In the data rows, the value 128 means zero.
Some points, each followed by its number:
array([105,  89, 181, 104, 101,  74,  83, 108,  91,  97,  63, 154,  87,  85,  91,  99,  63,  96, 110, 119,  81,  93,  63,  89,  68, 178,  94,  78,  94,  97, 139, 108]) 0
array([ 70, 126, 132,  99, 120, 121, 109, 112, 114, 187, 142, 211, 139, 106, 135, 112, 161, 126, 111, 143, 107,  98, 134, 125, 135, 112,  99,  91, 132,  95,  83,  98]) 1
array([130, 119,  70, 196, 114, 134, 190, 116, 112, 148, 176, 102, 142, 127, 102, 112, 127, 124, 100, 119, 120, 147, 126, 131, 157,  94, 156, 138, 160, 152, 140, 126]) 2
array([115,  98,  75, 179,  90, 109, 139,  96,  93, 203, 149,  97, 103,  98,  88, 101, 104,  94,  97, 173,  94, 129, 119, 100, 168,  94, 140, 130, 132, 114, 122, 106]) 3
array([ 84, 117, 140,  89, 112, 113, 125, 118, 126, 156, 131, 245, 117, 103, 136, 102, 140, 121, 113, 115, 112,  93, 108, 104, 115, 131, 123,  84, 103,  95,  90,  98]) 4
array([228, 255, 120, 105, 221, 235, 126, 154, 202,  69, 219,  87, 161, 255, 224, 255, 200, 138, 174,  96, 212, 209, 191, 213, 126, 121, 136, 234, 115, 164, 120, 159]) 5
array([101,  89,  86, 151,  86, 103, 117,  99,  83, 152,  98, 114,  98,  95,  86,  93,  80,  96,  95, 150,  84, 111, 105,  96, 194, 101, 121, 110, 113, 113, 107,  93]) 6
array([140, 127,  90, 191, 105, 152, 177, 118, 107, 120, 133, 108, 136, 132, 100, 121, 127, 133, 106, 140, 118, 153, 145, 142, 163, 103, 153, 119, 185, 161, 134, 123]) 7
array([ 98,  81,  97, 145,  81,  84, 125,  90,  84, 199, 103, 109,  90,  90,  81,  93,  94,  86,  92, 111,  85,  95, 105,  86, 164, 105, 135, 103, 104, 103,  98,  99]) 8
array([113, 105,  82, 197, 116, 134, 162, 108, 117, 136, 143,  91, 116, 103, 103, 103, 113, 129,  96, 139,  96, 111, 120, 115, 191, 106, 156, 121, 152, 129, 126, 113]) 9
array([128, 137,  73, 174, 127, 142, 193, 121, 113, 145, 144,  95, 147, 127, 105, 112, 106, 120, 115, 170, 123, 163, 171, 151, 179, 109, 164, 164, 167, 171, 137, 123]) 10
array([170, 207,  65, 212, 147, 242, 255, 168, 189, 100, 231,  84, 238, 205, 167, 161, 165, 209, 167, 176, 225, 255, 174, 255, 142, 124, 255, 190, 255, 255, 182, 204]) 11
array([168, 120, 147,  85, 121, 132, 101,  95, 113,  92, 123,  97,  93, 150, 116, 139, 158,  89, 112,  55, 115, 104, 164, 108, 119,  99,  78, 157,  84,  93, 109, 107]) 12
array([116,  95, 166, 102, 112,  84,  87, 125, 110,  78,  67, 148, 103,  94, 104, 110,  77, 119, 129, 131, 105, 108,  60,  99,  68, 178,  89,  91,  93, 112, 149, 115]) 13
array([130, 103,  82, 146,  96, 112, 148, 110, 104, 171, 132, 105, 113, 103,  95, 102, 115, 117,  92, 140, 114, 116, 131, 115, 176, 104, 172, 127, 132, 128, 117, 112]) 14
array([135, 152, 127, 115, 214, 148, 106, 219, 202,  75, 114, 127, 198, 155, 167, 167, 120, 196, 217, 128, 176, 200,  86, 176,  68, 218, 165, 133, 176, 170, 206, 224]) 15
Which three points above are nearest to each new point, looking only along the 2 directions in which the numbered points spread most? Their numbers follow each, nearest first.
array([137, 125, 151, 117, 174, 120,  95, 188, 141,  63, 115, 133, 139, 112, 139, 130,  99, 147, 158,  81, 132, 147,  81, 114,  68, 220, 119, 107, 134, 137, 195, 167]) ~ 12 13 4
array([131, 111, 188,  87,  91,  87,  93,  93,  94, 100, 102, 109,  82, 129,  99, 116, 126,  82,  93,  79,  88,  86, 152,  91, 118,  97,  73, 160,  73,  86,  89,  96]) ~ 4 13 0
array([171, 127, 110, 120, 179, 148,  94, 192, 192,  71, 113, 126, 179, 127, 148, 138,  88, 152, 209, 121, 150, 162,  76, 137,  68, 171, 155, 102, 159, 172, 189, 195]) ~ 15 12 1
array([134, 118, 185,  92,  99, 104,  93,  94,  82, 134,  99, 101,  83, 114, 100, 126, 128,  84,  97,  54, 103,  88, 167,  99, 137,  90,  81, 143,  75,  88,  84,  99]) ~ 4 1 13
array([162, 182,  65, 228, 177, 224, 255, 163, 177, 138, 204,  90, 213, 178, 149, 155, 163, 197, 149, 219, 209, 225, 145, 255, 170, 129, 235, 199, 233, 255, 214, 172]) ~ 11 5 10
array([108, 191, 127,  90, 174, 194, 157, 161, 192, 104, 213, 185, 192, 135, 217, 132, 177, 179, 175, 166, 182, 133, 128, 163, 117, 148, 116, 118, 144, 124, 101, 126]) ~ 15 12 5
array([153, 122, 145, 106, 175, 131,  96, 180, 142,  97, 101, 143, 142, 120, 132, 131,  84, 175, 168, 126, 130, 150,  79, 115,  70, 155, 129, 101, 119, 150, 205, 157]) ~ 12 4 1
array([116, 105, 170, 106, 145,  97,  97, 137, 118,  92, 119, 131, 118, 102, 122, 113,  96, 131, 134, 127, 107, 122,  86, 101,  73, 198, 112,  90, 112, 113, 167, 140]) ~ 12 13 4
array([118,  83, 162,  94,  98,  82,  82, 114,  95, 134,  70, 147,  95,  89,  99,  97,  76, 103, 111,  73,  86,  90,  71,  82,  72, 193,  67,  76,  98,  98, 132, 114]) ~ 0 13 4
array([120, 108,  88, 174, 107, 125, 161, 109, 102, 153, 126, 104, 121, 110, 100, 105, 102, 116,  98, 152, 114, 127, 155, 117, 173, 102, 129, 128, 151, 146, 121, 122]) ~ 9 14 3
array([123, 116, 126, 110, 175, 120,  98, 180, 154,  74, 102, 139, 141, 117, 139, 132,  94, 158, 165, 111, 142, 127,  78, 126,  67, 210, 117, 105, 129, 155, 180, 152]) ~ 12 13 4
array([135, 102, 146, 103, 141, 110,  90, 145, 141,  88, 101, 164, 124, 111, 128, 121,  89, 148, 143, 123, 131, 129,  70, 111,  75, 189,  95,  99, 109, 115, 154, 143]) ~ 12 13 4
array([ 54,  78, 192,  92,  95,  80,  99, 100,  92, 190,  85, 198,  94,  87,  97,  93, 128,  90,  94, 135,  77,  77, 110,  84, 109, 101,  66,  75,  96,  83,  75,  84]) ~ 0 4 13
array([ 70, 104, 141,  93, 134, 119, 111, 105, 130, 248, 103, 193, 112, 105, 121, 106, 144,  99, 128, 142,  89,  87, 114, 108, 117, 118,  84,  90, 119,  89,  80,  95]) ~ 4 1 13
array([104, 107,  85, 180, 103, 123, 147, 102, 108, 165,  96,  94, 132, 115, 100, 100, 102, 117, 109, 167, 116, 144, 129, 129, 167, 106, 155, 148, 162, 133, 137, 119]) ~ 9 14 2
array([149,  99, 163,  92,  98,  88,  94,  87,  91, 103, 113, 104,  81, 121, 110, 116, 135,  81,  92,  56,  96,  94, 188,  87, 130,  85,  66, 148,  76,  89,  87,  98]) ~ 4 1 13
array([112, 108,  87, 193,  90, 129, 161, 106, 108, 151, 130,  90, 112, 104,  96, 103, 106, 110, 104, 118, 116, 133, 132, 123, 166, 100, 173, 128, 152, 155, 136, 110]) ~ 9 14 2
array([239, 229, 153, 109, 175, 168, 121, 127, 150,  90, 164, 108, 119, 229, 213, 247, 215, 115, 161, 103, 175, 148, 240, 153, 145, 114, 115, 238, 120, 129, 114, 145]) ~ 15 5 7
array([ 81, 135, 139,  91, 156, 135, 137, 131, 148, 139, 154, 201, 163, 117, 164, 118, 169, 148, 152, 159, 126, 115, 128, 147, 146, 148, 146,  86, 141,  96,  85, 107]) ~ 12 1 4
array([191, 224, 160, 107, 199, 181, 122, 140, 171,  76, 134, 101, 134, 255, 202, 255, 196, 136, 161, 114, 209, 139, 218, 204, 127, 106, 146, 216, 114, 153, 120, 153]) ~ 15 5 7
array([ 72, 135, 134,  93, 134, 161, 123, 125, 152, 170, 125, 191, 138, 124, 144, 119, 154, 145, 149, 146, 115,  99, 140, 128, 122, 122, 118,  98, 135, 101,  91, 103]) ~ 12 1 4
array([192, 158, 170, 102, 147, 151, 104, 120, 126, 114, 150,  90, 104, 164, 140, 169, 175, 111, 130,  75, 166, 123, 181, 114, 121,  90, 113, 185, 101, 117, 107, 123]) ~ 12 1 4
array([155, 126, 127, 109, 182, 134, 108, 226, 180,  73, 114, 113, 185, 135, 162, 159, 100, 161, 215, 119, 187, 187,  88, 152,  66, 193, 152, 115, 158, 149, 214, 228]) ~ 15 5 12
array([ 85, 191, 128, 108, 193, 212, 153, 160, 204, 134, 179, 172, 220, 136, 232, 138, 197, 178, 184, 149, 172, 119, 150, 190, 116, 148, 152, 119, 192, 124, 102, 125]) ~ 15 5 7
array([161, 128, 133, 107, 147, 139,  96, 168, 148,  93, 118, 136, 132, 114, 154, 133,  95, 156, 158, 144, 131, 151,  78, 132,  67, 201, 156, 100, 125, 145, 193, 184]) ~ 12 1 15
array([101, 128,  73, 165, 103, 147, 175, 114, 115, 135, 153, 115, 136, 114, 103, 112, 114, 128, 105, 175, 121, 147, 121, 131, 179, 106, 184, 143, 188, 146, 126, 134]) ~ 2 7 10
